In the rows, zero is written as 128.
One turn moves each row of this set onto another row. After a few examples, where does it send each row asked below?
solat: [132  95 102 133 117 123 147 106 110 135  82 129 138 147]
bubov: [137 145  97 112 167 163 124 158 129 156 144 107 103  92]
vur: [113 142  82 157  91 141 134 150 116 162 137 135 160 126]
Duge: [130 109 145 148  95  99 139 140 146 138  99 121 139 128]
Daki: [128 130 131 173 126 144  88 120 142 169 128 163 133 119]
Renid: [ 92 142 118 168 150 144 133 121 134 183 148 130 137  98]
bimam: [126  92  85 137 150 138 154 120 121 147 129  86 167 100]
podom: [ 97 128  96 158  93 135 124 151 127 102 117 127 159 132]
zul: [158 147 137 151 106 131 126 132 156 140 101 154 124  94]
mazad: [144 150 100 125 123 151 144 150 128 167 141  99  88 106]
fofit: [ 98 113 106  80 109 134 134 141 142 121 105 104 126 136]
navot: [132 139  70 147 100 130 112 129 110 135 119 129 156 155]
neme: [162 117 100  94 140 141 150 105 158 117 145 147 126 132]
puze: [125 134 122 148 143 123  64 130 137 143 107 120  99 114]
nibo: [132 125  66 159 126 114 131 124 137 168 112 120  88 106]
zuvad: [120 108 103 125 131 142 154 168 159 147 118 110 160  73]
sukuz: [158 123  84 123 131 134 126  89 152 140 146 156 101 140]
Big: [ 91 139 127  88 113 146 106 162 150 125 120 123 133 127]
Fadu: [117  96  64 122 143 142 129  97 160 159 122  93 116 102]
surep: [110 137 112 144 165 120 115 132 139 145 188 121 151 132]
Zukuz: [128 137 121 107 160 123 134 107 166 103  95 146 145 112]
Nure: [120 149 142 137 158 105 118 131 140 119 158 134 160 139]
dibi: [113 111 140 135 114 121 170 119 170 150 140 119 146  93]
lolo: [147 114 115 140 164 153 130 101 150 107 163 148 109 122]
gemo: [143 127 115 128 186 144  87  99 139 126 108 118 138 119]
Kuni: [ 86 129 103 120 107 166 132 159 142 116 114  96 113 101]
duv: [ 92 107 125 113 167 139 112 173 144 140 124 142 139  92]
Goto: [141 126  96 122 141 176 144 124 138 123 130 104  79  99]
vimi: [119 125 112 185 139 119 119 124 130 113 167 139 145 137]
muro: [110  86  74 119 152 155  80 115 134 138 116 127 143 114]

dibi goes to bimam
vur goes to fofit
Now find these:
mazad goes to neme
Renid goes to solat
Daki goes to Duge
vimi goes to podom

